In the rows, zero is written as 128.
One turn sends every row of this set to another row. A few are shown first. Where does it send the rows asked after them?
Z716: [114 121 162 123  95 130 107 130 135 127 117 148 124 137 114 129 163  91
 110 127 151]
Z795: [172 105 133 119 131 138 144 128 125 110 116 147 137 129 120 131 131 118
 100  86 128]
Z908: [141 136 146 166 129 137 135 145 136 127 127  98 139 149  95 136 116 135
 122 116 107]
Z987: [ 99 136 161 106 105 119 120 130 132 130 123 140 134 129 135 131 165  85
 117 134 145]
Z915: [130 116 108 111 125 112 114 133 145 116 107 128 130 176 152 132 129 105
 116 133 101]
Z846: [114 131 137 108 143 139 113 144 116  91 124 124 123 102 124 127 104 143
 138 133 170]
Z107: [123 118  98 143 107 123 129 101 126 143 146 137 133 138 109 121 160 101
 125 140 109]
Z615: [163 110 130 105 124 122 131 143 133 107 107 143 139 129 112 133 126 108
 125  75 133]
Z905: [107 122 169 116 140 139 111 111 116 117 136 125 157 135 137 123 129 133
 124 156  97]
Z636: [127 130 123  95 149 145 124 142 121  91 129 122 129 102 108 119 104 145
 117 124 155]
Z451: [142 129 140 176 122 135 130 136 129 136 140 108 138 144  95 120 139 132
 141 117 116]
Z576: [119 105  98 120 118 136  93 110 158 113  94 143 113  97 125 116 126 129
 121 118 114]
Z679: [101 138 158 112 137 139 108 103 113 124 123 108 158 125 136 124 106 115
 129 146 101]
Z28: [115 157 109 158 105 136 118 108 139 125 122 117  97 131 128 106 132 133
 136 128 161]
Z637: [110 117 136  89 155 111 117 117 134 120 130 134 132  90 148 104 161 121
 137 121 131]
Z484: [125  89 133 153 121 119 111 110 142 117 133 100 137 128 172 109 117 147
 138 118 126]
Z752: [145 137  94 115 128 138 127 145 136 115 140  91 158 130 130  90 117 132
 126 105 120]
Z109: [118 156 120 144 102 124 111 116 147 114 122 135 101 145 126 101 147 144
 155 124 158]

Z908 turns into Z716
Z109 turns into Z679
And these:
Z28 turns into Z905
Z576 turns into Z484
Z636 turns into Z451
Z752 turns into Z107

One turn sends every row of this set to another row. A few are shown first. Where does it send the rows asked after them?
Z556: [115 151 118 100 149 168 142 144 153 141 133 132 133  96 141 122 128 131
 106 116 125 158]
Z669: [134 144  77 116 133 154 145 149 136 138 119 100 166 143 137 128 153 150
 116 153 119 114]
Z589: [123 110 114  93 134 131 126 134 141 118 142 143 128 134 124 171 100 135
 108 122 146 150]
Z761: [147 130 122 130 114  85 158 100 130 136 127 116 144 149 131 102 150 120
 132 138 118 127]
Z781: [108 130 141 124 102 125 142 145 120 107 111 117 165 119 151 138 113 108
 112 116 126 121]
Z266: [120 141 135 144 125 131 118 115 116 117 138 103 130 117 102 138 143 151
 105 115 110 168]
Z136: [143 126 148 113  97 132 153 106 113 123 139 145 144 109 163 117 136 153
 135 129 123 153]
Z994: [167 132  92 118 120 150 173 128 125 121 129 116 151 148 131 134 161 146
 140 158 124 126]
Z914: [148 143  81 111 128 131 145 131 117 120 125  98 149 148 106 148 156 177
 121 131 125 119]
Z485: [132 132  93  95 137 112 141 137 149 174 140 136 134 141 151 112 152 125
 116 130 133 123]
Z311: [130 107 135 164 120 150 119 139 143 127 140 150 150 142 135 144 132 139
 144 151  99 122]
Z341: [162 126 155 101 162 122 108 113 121 141 135 117 132 138 102 118 117 128
 137 116 119 125]
Z537: [115 115 132 154 123 140 154 156 117 121 145 136 130 111 100 155 130 120
 151 137 119 153]
Z871: [116 140 127 113 124 132 137 163 130 120 113 141 151 125 133 147 127 148
 130  84 115  89]
Z997: [154 125 125 120 136 151 137 125 149  92 116 134 108 156 115 167 123 120
 115 113 124 133]
Z976: [144 142 155 111 152 132 111 146 117 157 109 112 125 127 121 101 105 130
 128 127 116 113]
Z584: [167 123 158 116 144 142 114 142 108 165 137 130 123 132 128 109 132 110
 147 133 118 125]
Z553: [129 151  99 135 141 104 147 136 133 157 124 111 102 142  83 120 151 136
 118 128 123 137]

Z266 turns into Z556
Z997 turns into Z871
Z761 turns into Z553
And these:
Z669 turns into Z994
Z341 turns into Z976
Z589 turns into Z781

One turn sends every row of this set to another row. A few are shown first. Where does it send the rows asked after them?
Z782: [ 90 141 152 120 149 142  92 122 126 133 116 135 137]
Z835: [163 146 120 149  90 146 131 141 124 113 121 152 130]
Z467: [ 95 120 128 149 135  96 107 153 146 121 120 143 119]
Z651: [120 132 132 120 100 142 101 178 116 135 133 151 115]
Z660: [151 124 126 110 111 103 134 114 110 137 138 137 150]
Z668: [107 146 123 123 120 145 115 178 112 138 133 157 138]
Z100: [105 131 132 152 133 106 120 156 154 134 120 161 147]
Z325: [157 115 136 115 108 103 137 127 113 139 133 140 149]
Z373: [136 143 128 143 111 139 109 173  99 138 139 164 133]
Z772: [130 113 129 127 116 140 122 106 102 110 100 115 112]
Z433: [ 81 139 153 125 140 141 100 133 132 136 118 142 141]
Z857: [110 136 117 119 108 135 102 182 116 132 124 154 128]
Z465: [ 92 139 155 117 146 140  92 116 130 132 115 135 132]
Z939: [123 111 131 136 122 158 112 107 132 116  95 144 110]
Z187: [142 141 115 152 128 122 155 132 114 125 118 131  91]
Z436: [129 139 112 153 143 125 140 121 118 122 140 121  99]
Z153: [155 150 135 112 130  95 115 127 112 148 146 133 131]
Z39: [106 135 145 128 151 131  91 103 143 130 103 141 121]
Z964: [ 99 141 143 148 136 103 135 152 145 141 121 164 137]
Z946: [123 145 130 133 112 147 105 176 103 137 139 160 130]
Z791: [151 140 104 152 128 129 148 123 125 124 128 130 101]
Z558: [148 141 133 104 128  96 122 120 105 139 138 126 138]
Z431: [105 139 134 148 130  88 119 154 142 136 109 164 129]
Z418: [149 133 109 101 115 106 138 118 112 135 137 135 142]
Z48: [147 107 153 122 133  92 125 132 123 139 118 140 151]
Z351: [145 145 136 118 137  95 109 115 130 153 140 157 141]
Z638: [152 132 114 151 108 145 102 160 102 131 124 166 108]
Z127: [128 151 120 149 146 159  99 102 115 123 111 151 111]
Z541: [133 132 138 129 117 160 122 161 121 145 135 145  97]
Z725: [117 125 131 150 135 135 104 103 126 119  96 168 153]
Z655: [128 129 142 119 101 138 105 175 125 143 138 148 108]
Z630: [126 114 129 122 118 146 110 106 108 111  96 122 116]
Z86: [148 162 144 129 121 140 115 149 129 123 127 115  97]
Z860: [127 157 113 131 129 157 111  90 107 127 126 149 125]
Z514: [100 132 124 142 116 122  86 128 120 121 100 170 155]
Z842: [124 162 116 135 133 157 102  93 106 129 125 149 118]
Z505: [149 133 107 142 120 126 147 124 133 125 127 126  95]
Z650: [131 158 109 131 121 150 117  86 107 130 129 142 118]
Z184: [136 118  98 150 107 118 142 114 133 115 129 141 103]
Z900: [123 109 134 128 114 151 110 109 110 111  92 129 114]
Z569: [136 130 155 121 104 104 112 147 152 121 108 140 147]
Z853: [ 95 137 123 162 136 114 123 142 141 131 141 167 145]
Z129: [138 174 146 140 136 113 112 139 132 133 133 149 160]
Z225: [106 127 124 136 115 129  88 117 119 117 100 172 154]
Z453: [112 129 123 142 119 130  93 109 114 117 100 174 157]
Z90: [142 144 108 144 111 121 152 124 127 132 124 144  90]
Z565: [147 137 116 102 130 104 134 123 104 131 130 119 140]
Z384: [104 137 132 150 142 101 110 160 152 136 121 155 138]

Z791 turns into Z384
Z782 turns into Z630
And these:
Z660 turns into Z946
Z433 turns into Z772
Z453 turns into Z842
Z153 turns into Z655
Z127 turns into Z39
Z129 turns into Z86
Z48 turns into Z638
Z184 turns into Z853
Z431 turns into Z90
Z857 turns into Z418

